(in the rows, 128 means zero)
Families of rows that turns and mirrors carry onto each other, the same ones carrying the whole set onto itself: the rest of each named row's family, in list order:
5 families of 6 rows:
j_862: [134 122 137  87 131  88 122 153]
j_813: [127 116 151  93 132  90  92 138]
j_72: [114 116 131  94 163  89 124 163]
j_36: [122 105 123 134 163 121 129 138]
j_144: [128 122 147  75 142  98 131 145]
j_470: [130 122 128 128 143 120 103 107]
j_560: [119 111 117 115 161 107 136 160]
j_685: [129 128 128 139 135 124 124 145]
j_892: [129 115 147 112 138 107  84 115]
j_627: [134 128 113 124 145 115 134 119]
j_402: [111 101 160 111 165 101  97 123]
j_930: [111 106 151  95 147  95  89 150]
j_310: [125 134 107 117 155 124 126 126]
j_553: [107 112 144 117 154 109  82 123]
j_261: [110 115 130 127 162 120 110 111]
j_850: [118  98 141 132 165 119 110 119]
j_728: [109 109 153  94 160  87 104 143]
j_726: [111 146 136  98 142  87 120 151]
j_952: [136 126 118 102 138 100 142 144]
j_722: [127 108 162  83 135 103 104 140]
j_695: [121 140 118 121 139 105 125 159]
j_938: [126 118 155 139 135 122 117 124]
j_271: [128 109 151 111 138 122  83 127]
j_614: [121 110 127 103 149 106 149 151]
j_903: [116 115 122 123 158 117 143 124]
j_2: [126 121 125 126 148 132  96 121]
j_715: [119 124 171 117 138 102 109 115]
j_293: [112 135 161  98 143  85 110 129]
j_457: [126 133 118  92 151 107 142 137]
j_267: [121 107 142  90 143  96 125 165]

Which other rows belong to the same family as j_627? j_862, j_813, j_470, j_892, j_952
Which other rows belong to the same family as j_2? j_144, j_310, j_722, j_271, j_457
Which other rows belong to the same family as j_614? j_930, j_553, j_261, j_903, j_267
Which other rows belong to the same family as j_695? j_685, j_726, j_938, j_715, j_293

Families of rows that turns and mirrors carry onto each other, the same ones carrying the whole set onto itself: the rest of each named row's family, in list order:
7 families of 3 rows:
j_446: [140 122 114 153 158 146 143  88 132 154 117 126 110 100 143 155 132 150
 109 122 130]
j_403: [115  86 120 162 114 136 132 110 147 127 140 121 122 127 145 125 123 152
 137 122 138]
j_134: [118 142 123 140 140 111 151 114 148 123 114 145 133  92 114 144 162 131
 157  90 125]
j_287: [135 133 119 151 113 137 145 117 125 131 100 138 154 111 136 169 151 130
 130 139 121]
j_847: [126 122 106 138 168 135 138  93 143 169 129 105 121 122 138 167 138 147
 125 114 121]
j_460: [128 136 122 132 123 122 131 116 133 143 112 131 158 140 131 175 160 126
 130 133 110]
j_950: [100 132 106 113 143 104 119  96 139 137 130 109 130 146 125 140 173 132
 125 126 132]
j_449: [122 115 118 135 138 141 137  88 144 151 120 104 110 126 133 167 125 142
 106 131 130]
j_719: [111 104 131 148 134 117 130 122 152 148 158 108 131 131 113 135 182 122
 156 128 130]
j_676: [136 150 105 150 138 119 139 112 131 139 108 137 159 116 141 169 161 131
 137 118 111]
j_913: [128 140 106 151 148 120 127 117 125 153 167 131 129  94 134 132 144 147
 126  90 110]
j_416: [115 113 123 170 107 112 134 107 153 113 140 117 112 105 118 127 163 123
 136 137 143]
j_20: [118 119 117 155 101 137 137 118 124 131 152 121 119  88 126 132 123 146
 110 117 129]
j_240: [134 129 125 170 149 105 126 108 143 135 153 144 119 103 126 118 184 126
 141 117 127]
j_191: [130 114 106 171 147 116 124 101 147 129 146 142 120 117 157 119 134 154
 138 100 127]
j_274: [115 118 147 130 115 136 155 122 142 124 109 140 132 101 102 143 155 128
 148 113 134]
j_689: [121 131  89 150 165 127 146 106 124 138 123 123 142  92 136 126 176 141
 147 118 143]
j_579: [117  96 123 145 148 123 117 110 150 152 157 126 129 152 146 129 140 151
 141 108 118]
j_70: [106 115 122 127 119 128 123 123 133 159 170 104 131 130 118 146 137 141
 123 111 114]
j_195: [122 109 129 134 126 143 138 107 117 129 114 135 122 115 121 123 161 135
 112 152 148]
j_963: [111 133 144 112 134 111 136 116 149 135 122 142 131 128 104 149 166 126
 145 100 119]

Which other rows belong to the same family as j_70? j_913, j_20
Which other rows belong to the same family as j_403? j_191, j_579
Which other rows belong to the same family as j_416? j_719, j_240
Which other rows belong to the same family as j_446? j_847, j_449
Which other rows belong to the same family as j_460? j_287, j_676
Which other rows belong to the same family as j_195? j_950, j_689

Families of rows that turns and mirrors carry onto each other, the same ones carrying the whole set onto itself: the rest of each named row's family, in list order:
5 families of 6 rows:
j_633: [159 136 103 142 119 131 122 100 118 123 139 119 138 113 139 108 150 145
 146 128 121 126 121 120 112 122 137 120 117 107 174 132]
j_767: [133 145  98 125 103 135 136 114 136 148 181 118 126 129 150 116 151 123
 124 129 131  88  99 135 148 116 138 158 133 106 137 156]
j_740: [107 142  83 141 127 129 142 114 121 120 122 105 153 128 143 138 158 143
 164 119 131 150 127 111 121 141  92 122 119 141 151 137]
j_797: [152 144 107 151 132 125 129 105 121 132 150 116 140 125 142 109 145 151
 139 147 136 142 124 124 126 133 138 127 103 112 161 122]
j_843: [120 144  80 159 132 129 139 113 132 151 133 114 160 140 150 135 159 150
 158 129 148 163 118 123 124 143 103 121 123 139 128 133]
j_114: [126 138 106 138 120 129 118 146 146 139 146 142 120 143 135 132 141  96
 105 139 132  84 105 124 138 114  97 159 123 145 113 147]
j_688: [142 153 107 143 130 117 119 103 112 127 147 117 150 111 144 118 128 141
 153 146 135 128 135 128 119 118 131 125 110 110 176 141]
j_32: [104 131  66 149 101 141 135 105 144 155 159 127 149 139 155 147 154 133
 140 104 142 108 108 116 151 121  94 151 152 135 123 156]
j_14: [140 131 103 130 113 146 126 104 141 139 186 134 141 132 149 120 130 110
 136 128 119  91 119 131 145 106 140 155 120 108 142 147]
j_228: [142 147  98 130 121 112 132 102 115 108 147 107 136 116 141 116 151 147
 155 138 119 137 141 119 129 127 121 129 104 117 175 134]
j_391: [120 140  78 153 117 122 136 110 130 144 117 112 162 132 151 141 170 137
 166 118 133 148 123 118 112 129 101 108 137 139 141 142]
j_196: [135 135 109 143 124 108 110 148 118 125 109 130 139 108 132 116 157 125
 143 154 122 124 122 116 113 106  94 114 110 150 131 141]
j_286: [122 139 103 130 136  98 131 144 116 132 112 116 135 105 130 109 144 121
 163 158 141 126 130 113 126 124  99 124 115 140 132 145]
j_273: [100 138  82 152 127 131 138 111 112 147 133 120 161 127 142 150 147 141
 171 124 145 149 131 123 110 129 103 119 125 129 148 139]
j_45: [129 141  90 144 117 123 111 139 143 134 143 150 136 119 139 124 144 106
 120 145 142  80 100 114 151 102  85 147 128 146 112 162]
j_79: [140 141 107 135 130 122 136 117 114 128 138 101 135 110 139  97 130 138
 160 139 136 132 132 113 125 129 129 125 117 111 171 135]
j_549: [129 146 102 140 140 102 121 137 116 125 115 139 148 100 134 130 137 130
 160 153 142 122 122 123 113 119 101 117 105 144 125 145]
j_325: [115 147  69 154 103 143 138 107 141 157 169 116 143 142 156 145 154 115
 133 112 131  98 106 138 149 132  91 143 142 142 130 170]
j_512: [144 138  90 137 103 137 116 102 133 138 183 134 131 127 147 114 142 128
 118 129 131  89 116 119 155 104 130 158 128 109 158 153]
j_60: [117 140  78 147 105 125 138 113 160 156 160 111 146 159 156 153 150 114
 131 106 137 108 111 125 141 123 103 154 144 145 113 151]
j_743: [107 133  79 141 112 149 141 110 157 157 167 122 161 148 158 151 147 112
 153 113 134 111 111 129 142 115 113 146 143 132 111 155]
j_463: [148 140  94 141 103 141 128 103 134 138 184 131 121 121 148 123 136 123
 123 122 119  77 111 141 156 130 124 153 122 121 141 161]
j_580: [117 152 102 131 118 132 131 147 135 146 147 132 127 125 143 123 150  99
 115 144 140  77  89 128 140 109 101 150 129 136 115 160]
j_107: [103 148  82 137 101 137 144 124 145 159 162 110 143 142 160 141 151 127
 134 105 139  98  92 132 143 124 107 149 150 136 112 164]
j_474: [153 136  95 134 109 132 131 104 149 140 174 131 125 145 144 123 145 112
 121 120 126  90 108 132 146 123 138 163 125 111 142 143]
j_655: [135 148 109 152 139 103 118 141 125 132 121 134 142 119 135 116 147 131
 138 167 140 135 116 120 123 121 102 118  97 147 120 132]
j_162: [120 142  97 138 107 125 119 136 133 148 163 146 119 124 139 136 149 100
 120 145 126  79 108 139 152 113  86 146 120 152 114 169]
j_238: [121 137 105 133 125 132 120 146 150 138 154 145 143 128 142 131 133  89
 136 145 125  88 109 126 140  96 101 143 119 143 104 159]
j_407: [110 137  81 141 133 127 150 117 120 148 122  99 150 127 144 124 153 131
 176 128 147 152 131 111 122 137 105 123 133 132 154 140]
j_160: [128 148  97 130 140 107 129 135 118 105 114 129 140 112 128 119 157 120
 152 156 131 126 126 116 121 120  88 118  99 142 144 141]

Which other rows belong to the same family as j_580? j_767, j_286, j_79, j_107, j_407
Which other rows belong to the same family as j_196? j_633, j_32, j_391, j_45, j_512
Which other rows belong to the same family as j_843? j_797, j_14, j_743, j_655, j_238

